Some points, one per row:
[ 0.   0.6 -0.6  1.2 -0.2  0.2 -0.2  1.1  0.5 -0.4 -1.9  1.4  0.7  0.8
  0.4  1.6]
[ 0.7 -1.1 -1.1 -1.2  0.8  0.8  0.2 -0.1  0.8  0.5 -0.4 -0.5  0.4 -0.1
 -0.9 -1.3]
[-1.1  0.4  1.3 -0.4 -0.6 -1.1  0.1 -0.1 -1.  -0.1  2.4 -1.2 -1.1  0.3
  0.4 -0.1]
[ 2.  -2.5 -2.  -1.9  1.3  0.6 -0.3  0.2  1.2  0.3 -1.7  0.8  2.1 -0.7
 -0.9 -2.4]
[-1.3  3.7  1.4  2.9 -1.1 -1.1  0.4  0.5 -1.2 -0.9  0.4  0.6 -0.3  1.
  1.4  4. ]
[ 1.1 -2.8 -0.4 -2.1  0.9  0.3  0.   0.6  0.2  0.3  0.9 -0.2  0.8 -1.1
 -0.5 -2.8]
[ 0.3  0.7 -1.2  1.  -0.2  0.1 -0.8  0.4  0.8 -0.2 -2.7  1.5  0.1  0.9
  0.3  1.8]
[ 0.1  0.8 -0.2  1.   0.1 -0.1  0.2  0.7  0.1 -0.4 -1.2  0.6 -0.3  0.3
  0.3  1.5]
[ 1.6 -4.1 -2.3 -2.7  1.7  2.1 -0.3 -0.2  1.7  0.9 -1.6  0.6  2.1 -1.3
 -1.9 -4.2]
[-1.2  2.3  2.   1.8 -1.2 -1.   0.1  0.2 -1.3 -0.7  1.2 -0.6 -2.   0.3
  1.2  2.4]
[ 0.3 -0.1  0.6 -0.2  0.5 -0.3  0.9 -0.8  0.   0.3  0.8 -0.5  0.7 -0.1
 -0.2 -1.1]
[-0.4 -0.8  2.2 -1.   0.2 -0.8  0.8 -1.5 -0.5  0.7  3.5 -2.   0.5 -0.4
 -0.2 -2.6]
[-0.9 -0.5  0.7 -0.7 -0.2 -0.7  0.  -0.1 -0.6  0.   1.9 -1.2 -1.   0.3
  0.  -0.7]
[ 0.3 -0.3  0.2 -0.2  0.3 -0.4 -0.2 -0.2  0.3  0.1  0.6 -0.4  0.9  0.2
 -0.1 -0.7]
[-0.4 -0.9  0.4 -1.3  0.5 -0.5  1.  -0.8 -0.8  0.4  1.9 -1.3 -0.1 -0.8
 -0.5 -1.5]
[-1.8  0.6  3.4  0.3 -0.9 -0.9  0.8 -1.  -1.8 -0.1  3.5 -1.8 -1.9 -0.5
  0.2 -0.7]
[ 0.9 -1.  -1.2 -0.6  1.   0.2  0.   0.8  1.1 -0.2 -1.1  0.6  1.1 -0.8
 -0.2 -0.8]
Then 12 other points, each followed by its number:
[-1.8  2.   1.5  1.4 -0.8 -0.9 -0.1  0.3 -1.5 -0.3  0.7  0.  -0.7  1.
  0.6  2.2] 0
[-0.8  1.   1.7  1.  -0.6 -1.   0.7  0.  -0.6 -0.3  1.2 -0.3 -0.3  0.
  0.7  0.5] 1
[ 0.3  1.2  0.9  0.9 -0.2 -0.1 -0.3 -0.9 -0.4 -0.1  0.4 -0.7 -0.2 -0.1
  0.6  0.8] 2
[ 0.5 -3.6 -0.8 -3.   1.7  1.1  0.9 -0.5  1.2  1.1  0.6 -0.9  0.9 -1.7
 -1.7 -4.3] 3
[-0.1  2.4 -0.7  2.  -1.1  0.4 -0.6  0.6  0.4 -0.5 -1.8  1.4  0.4  1.3
  0.4  2.4] 4
[ 2.  -1.5 -2.1 -1.2  1.2  0.5 -0.3  0.6  1.1  0.2 -2.1  1.   1.8 -0.5
 -0.6 -0.9] 5
[ 0.6  0.3 -0.3  0.2  0.1  0.  -0.2 -0.6  0.6  0.  -0.6 -0.2  0.3  0.
 -0.3 -0.5] 6
[ 0.3 -1.7  0.  -2.   1.   0.2  0.7 -1.3  0.4  0.7  1.  -1.7  0.2 -1.1
 -1.5 -3.1] 7
[ 1.6 -2.8 -0.8 -2.6  1.5  0.7 -0.2 -0.5  1.   0.7  0.4 -0.7  1.1 -1.2
 -1.4 -3.6] 8
[ 0.7 -1.3  0.  -0.9  1.3  0.5  0.9 -1.   0.8  0.6  0.1 -0.9  0.6 -1.3
 -0.8 -2. ] 9
[ 0.2  1.4 -1.   1.6 -0.5  0.5  0.   0.9  0.4 -0.6 -2.3  1.5 -0.1  0.9
  0.4  2.1] 10
[ 1.8  0.3 -2.7  0.1  0.4  1.2 -0.9  1.   0.9  0.  -3.5  1.5  1.2 -0.1
 -0.7  0.9] 11
Which of these numbered points is nearest to each point below, ignoring the 2 directions in which the first points spread most? Its number follows each.
[ 0.1  0.3  1.6 -0.4 -0.3 -0.7 -0.2 -0.8 -0.6  0.   2.1 -1.3 -0.6 -0.5
  0.  -0.8] > 8
[ 1.6 -0.2 -2.7 -0.4  0.9  0.4 -0.7  1.4  0.7 -0.1 -2.9  1.7  1.5  0.
  0.   1. ] > 5
[ 1.2 -1.3 -2.  -1.   1.4  0.  -0.2  1.   1.   0.1 -1.5  0.7  1.5  0.1
 -0.4 -0.5] > 5
[ 0.6 -0.1 -1.5  0.   0.6  1.   0.3 -0.5  0.7  0.3 -1.9  0.9  1.4  0.2
 -0.6  0. ] > 7
[-0.2  0.2  0.1  0.2 -0.4  0.4  0.4  0.1 -0.7 -0.4  0.2  0.2 -0.9 -0.1
  0.   0.5] > 10
[ 1.5 -0.3 -1.8 -0.2  0.4  0.3 -0.3  0.5  0.6 -0.2 -2.   1.2  1.3  0.
 -0.1  0.1] > 5
[ 1.3 -3.  -1.1 -2.1  1.9  1.5  0.3 -0.2  1.1  0.5 -0.6 -0.2  0.8 -1.8
 -1.7 -3.1] > 3
[-0.7  2.5  0.9  2.1 -0.8 -0.3 -0.2 -0.3 -0.3 -0.2 -0.5  0.3 -0.4  0.8
  0.7  2.2] > 6
[-0.1  1.6  0.1  1.  -0.9 -0.4 -0.7 -0.2 -0.4 -0.2 -0.8  0.6  0.   1.1
  0.7  1.8] > 4
[-1.  -1.6  2.9 -1.1  0.8 -0.7  1.6 -2.  -0.6  0.8  4.6 -2.8 -0.3 -1.6
 -0.2 -3.2] > 9
[-0.2 -0.3  0.5 -0.2 -0.3 -0.4  0.2 -0.2 -0.2 -0.2  0.9 -0.3  0.4  0.
  0.3 -0.4] > 1
[-2.7  1.   4.3  0.5 -1.  -1.4  1.4 -1.9 -2.3  0.   5.  -2.6 -2.7 -0.2
  0.6 -0.1] > 3
[ 1.1 -2.4 -3.  -1.9  1.7  0.6 -0.2  0.2  1.3  0.9 -1.9  0.3  1.2 -0.8
 -0.9 -1.7] > 7
